In the data rows, 128 means zero.
Every row has a hidden score. In each pair, how much higher is the second row's than the first's? 20 means about the same, 40 much higher and 0 much lower. The score is a weighted sum of the row's numbers plus the product of two more (or one squared), each taken from its middle value.
[171 138 103 100 105 141 174 150 170 133]
[103 172 169 168  86 169  97  88 102  84] >> 24
[163  93  84 108 160  92 166 155 149 171]
[110 152 156 160 107 153 109 131 116  46] >> 32
[ 96 117 136 143 158 113  99 133 105 121]
[139 107 114 109 151 113 146 189 149 115] >> 28
[123 119 116  64 135 120 129 137 149 157]
[130 114 117  56 137 120 134 152 153 153] >> 19
[127 180 131 160  87 180 122  99 126 104]
[101 168 166 164  92 173 102  84 109  91] >> 19
[133 116 112  57 138 118 137 148 154 160]
[ 91 115 174 166 125 110  82 107  44 113] >> 27
[ 86 119 172 160 122 113  77 103  54 120]
[ 90 124 140 147 151 123  99 123 106 120] >> 33
[121 139 130 157 113 142 119  92 110 133]
[177 124  70 107 138 123 184 163 176 147] >> 15
[ 98 118 133 141 151 120  98 129 107 122]
[ 91 147 180 175 115 144  87  94  86  90] >> 21
[146 107 108 110 155 104 152 188 150 121]
[179 122  75 107 139 119 181 159 169 152] >> 8
[105 144 179 184 108 137  93  93  80  99]
[ 79 152 181 156 110 150  73  86  91  98] >> 18
[126 182 129 156  85 185 125  94 127 107]
[125  61 124 110 173  63 125 153 113 158] >> 8
[170 110 108 108 145 101 166 165 155 140]
[ 93 120 139 142 153 124  95 122 109 122] >> 30
[ 65 127 178 144 131 134  59  97  84 115]
[130 179 128 156  82 179 130  96 126 106] >> 31
[139 108 109  59 144 112 142 150 154 164]
[127 178 128 156  91 181 132  97 135 105] >> 33
[135 185 128 159  80 180 133  93 132 113]
[122 151 139 167 103 142 115  92  99 126] >> 19
[ 94 160 156 125  97 166  94  88 122 120]
[ 98 145 178 178 113 143  88  91  84  99] >> 27
[109 170 172 171  82 164 103  90 104  90]
[ 92 127 139 149 146 131  96 118 110 114] >> 22
[ 54 130 180 144 128 132  46 101  81 107]
[175 117  69 103 144 116 187 163 177 152] >> 14
[168 110 110 147 138 103 164 147 134 135]
[126  57 121 114 174  61 129 161 114 160] >> 26
[132  66 123 117 168  59 129 158 112 156]
[159  95  82 114 157  98 160 154 147 168] >> 19
[ 54 130 178 140 130 134  54  99  85 111]
[142 110 110 114 152 112 146 191 146 115] >> 34
[ 82 149 181 158 116 154  77  83  98 100]
[ 94 165 161 130  89 166  90  90 110 111] >> 12
[121  80 122  92 175  82 126 161 132 158]
[131  90 106 111 179  90 135 165 135 150] >> 22
[121  95 137 108 179  98 119 141 130 149]
[166 143 106 103 100 146 170 146 166 128] >> 20
[131 180 144 144  44 174 126 103 122 103]
[116 159 169 162  92 151 111 107 111  79] >> 26
[180 125  58 107 137 125 189 154 183 152]
[121 101 132 107 176 102 120 138 133 151] >> 28
[176 124  63 104 141 123 186 160 176 154]
[ 68 125 173 138 133 128  67  98  95 121] >> 23
[108 171 166 169  86 165 105  84 104  88]
[182 127  58 104 136 124 186 152 179 156] >> 7
[150 107 109 114 152 105 153 189 152 117]
[ 91 121 141 150 146 121  95 124 105 115] >> 19
[124  54 126 113 176  58 123 153 110 155]
[125  49 123 111 177  60 126 156 117 160] >> 23
[128 117 112  52 143 119 133 145 156 160]
[118 145 141 161 105 145 111  89 101 129] >> 30
[159  97  92 113 155  96 157 149 140 175]
[125 183 135 154  83 181 125  91 123 107] >> 33
[160 104 102 101 151 101 162 176 154 139]
[133 115 114  55 140 123 137 145 155 159] >> 11
[ 91 114 174 163 126 113  78 104  56 122]
[134 138 148 140 118 133 133 138 129  93] >> 29
[125 187 141 140  54 179 125 102 126 103]
[128  68 123 114 167  65 127 162 113 154] >> 17
[128  58 125 117 169  58 126 154 113 161]
[142 108 111 110 151 106 149 189 150 120] >> 34
[130 179 143 144  42 175 126 104 126 102]
[ 98 158 151 115  94 158 100  95 119 121] >> 12
[ 97 160 157 129  91 170  93  86 115 117]
[ 94 141 183 178 116 135  87  95  75  97] >> 32
[157  93  87 110 161  96 156 155 148 174]
[114  83 123  90 177  90 118 154 132 156] >> 24
[170 103  78  98 151 104 175 155 164 174]
[167 140 101 105 103 139 171 154 166 129] >> 24
[ 89 166 160 132  94 170  94  81 114 114]
[175 124  66 104 136 122 178 155 176 163] >> 19
[175 122  69 105 138 122 181 160 168 151]
[108  83 125  96 184  94 118 154 128 150] >> 19
[125  79 130 123 174  79 128 163 121 134]
[168 140  98  93 107 144 175 147 176 133] >> 19
[177 141  72 118 126 140 187 143 180 141]
[102 108 144 113 173 111 109 131 124 132] >> 28
[110 167 167 167  83 162  98  87  98  91]
[180 130  64 107 134 128 185 156 173 158] >> 13
[ 97 128 144 158 146 125  98 124 101 109]
[138 179 127 157  82 180 136  99 135 113] >> 19
[107 156 154 157 108 151 114 129 119  52]
[ 96 157 159 124  92 163  94  91 117 118] >> 4
[ 63 134 183 149 120 137  61  94  81 108]
[140 123 124 116 137 122 136  99 136 181] >> 30
[132 178 130 162  81 172 128  98 123 110]
[130 130 126 116 135 135 126  94 135 173] >> 20
[ 91 105 165 158 138 106  85 108  69 125]
[162  96  88 111 157  94 159 150 145 174] >> 21
[137 114 110  67 142 115 139 145 156 167]
[112 160 169 162  95 157 108 106 110  77] >> 28
[135 182 139 138  55 175 131 104 133 104]
[136 130 142 133 125 129 136 142 134  99] >> 22
[137 178 118 148  94 181 140 106 145 111]
[180 134  65 109 131 136 182 147 175 155] >> 11
[ 93 122 172 170 122 121  81  96  61 116]
[180 126  63 109 136 130 190 155 182 151] >> 17
[ 91 161 156 124  94 167  92  87 118 123]
[173 123  65 105 139 127 187 161 179 150] >> 26
[128 145 136 169 106 142 120  89 109 131]
[133  89 105 110 179  93 134 167 136 145] >> 22
[120  77 123  92 177  82 125 164 128 152]
[174 126  68 102 136 129 177 149 176 160] >> 18
[128  56 121 116 173  52 129 162 116 155]
[137 121 120 112 143 126 138 104 141 183] >> 22
[169 109 113 146 133 102 159 149 126 132]
[ 89 147 183 177 114 140  84  89  86  93] >> 31
[135 183 125 157  83 178 136  98 135 113]
[ 92 164 161 129  90 170  90  85 112 115] >> 8
[166 147 104 102 100 148 170 144 170 131]
[127 119 118  57 137 125 129 141 153 159] >> 9
[142 174 119 152  89 178 142 103 140 108]
[129 180 143 141  58 177 126 106 134  99] >> 18
[162 102 103 100 152  98 162 175 150 145]
[133 117 113  52 141 118 139 146 158 162] >> 14
[149 102  93 119 153  97 153 147 136 170]
[135  83 101 109 185  91 139 164 141 148] >> 23
[137  90 101 107 179  90 138 169 139 151]
[ 70 129 183 142 126 130  65  98  84 115] >> 14
[152  99  88 109 158  99 154 148 144 178]
[133 116 115  59 140 117 139 145 152 161] >> 16
[174 117  68 100 147 120 185 164 178 152]
[134  87 103 101 181  90 140 169 139 153] >> 23
[134 181 131 155  83 178 130 100 130 110]
[130  92 103 107 181  97 135 167 138 147] >> 17
[116 152 142 166 105 148 108  84 102 125]
[138 128 121 116 140 131 136  99 138 180] >> 23
[114 158 165 165  97 157 110 104 110  83]
[128 112 110  57 145 121 139 144 162 160] >> 7
[116 160 166 164  94 157 107 105 111  79]
[138 116 117 117 146 119 147 181 149 105] >> 28
[131 180 131 163  86 177 134  98 134 102]
[182 115  70  98 146 120 184 163 173 155] >> 13
[175 129  68 107 136 128 179 154 171 151]
[ 96 142 178 180 110 145  89  89  87  97] >> 25
[109 157 152 152 103 160 106  51 112 131]
[117 146 135 165 108 148 114  86 107 131] >> 12
[ 81 148 183 155 121 149  75  83  99  98]
[135 180 123 155  85 181 134  96 134 111] >> 22
[169 142 103 100 100 140 169 143 167 134]
[105 157 158 155 103 152 107 127 110  52] >> 27
[119 146 143 167 102 147 110  87 101 125]
[137 135 146 137 118 133 135 135 133  97] >> 22
[184 125  68 112 134 126 185 157 176 154]
[130 177 140 143  58 181 125  98 131 102] >> 29
[ 78 151 181 157 110 155  76  84  94 102]
[ 88 164 159 127  91 167  90  88 114 108] >> 13
[112 104 135 107 174 108 114 134 132 142]
[129 180 141 145  54 179 127 104 132  96] >> 19
[142 131 140 133 121 126 141 141 135 102]
[133 111 108  55 145 116 143 146 160 163] >> 10
[104 169 168 168  89 169  99  80 103  90]
[117  79 126  92 179  84 118 151 131 157] >> 15
[126  62 132 124 166  51 122 154  99 154]
[159  97  92 110 152  96 157 155 142 174] >> 21
[118  96 134 102 175  99 121 142 130 146]
[174 121  61 104 136 127 182 154 174 155] >> 16
[ 57 123 176 136 134 129  56 100  86 115]
[130 114 113  58 143 121 139 145 156 162] >> 17
[132 179 127 157  84 177 134 102 133 104]
[133 177 140 140  58 173 133 103 132 105] >> 16
[ 84 156 185 160 113 152  80  82  95  99]
[125  95 130 101 176  99 125 141 135 150] >> 17
[118 145 133 167 108 146 115  96 103 123]
[175 119  62  99 141 125 184 156 183 156] >> 15
[112 158 154 161 105 153 110 126 112  50]
[184 122  64 105 134 122 188 156 171 157] >> 11
[128 184 138 140  56 177 130 105 134 102]
[133 183 128 158  84 175 127  99 129 109] >> 21
[129 178 142 142  50 176 123 107 123  99]
[156  95  85 109 164 100 162 150 151 176] >> 19
[ 90 122 177 168 121 116  82 100  57 116]
[115 150 152 155 110 146 112 134 113  52] >> 28
[123  80 123  95 177  82 128 156 133 159]
[101 168 166 171  89 172 100  86 107  91] >> 24
[137 137 147 147 115 131 134 134 127  93]
[114 100 131 104 175 105 117 137 134 150] >> 20
[124  45 125 116 178  60 124 155 112 156]
[107 170 165 170  89 167 102  84 108  89] >> 28
[163 103 104 104 154 105 168 165 162 145]
[127  68 131 128 161  54 122 156 105 146] >> 20
[ 93 162 159 128  92 171  93  85 118 114]
[ 95 165 160 128  88 165  94  86 112 112] >> 21
[113  85 129  95 171  90 117 153 121 151]
[131  76 126 121 182  75 129 157 124 143] >> 24
[129 181 142 144  57 181 128  99 128 100]
[110 151 167 182 100 147  98  79  91 106] >> 22
[ 97 163 161 134  87 167  93  86 111 112]
[124  55 122 116 176  53 125 156 111 154] >> 23
[110 156 156 158 107 150 109 127 118  52]
[176 129  64 105 134 128 186 156 177 150] >> 10
[124  55 123 110 173  59 126 157 112 159]
[172 139 100  99 104 141 176 152 171 136] >> 26
[134  79 127 122 176  79 132 152 125 146]
[130 180 129 159  85 179 130  96 128 106] >> 28
[177 105 107 134 145  95 170 157 136 138]
[174 122  63 102 139 125 185 157 180 149] >> 23
[128 127 124 114 137 135 129  94 140 173]
[111 152 156 157 108 149 111 132 113  50] >> 25
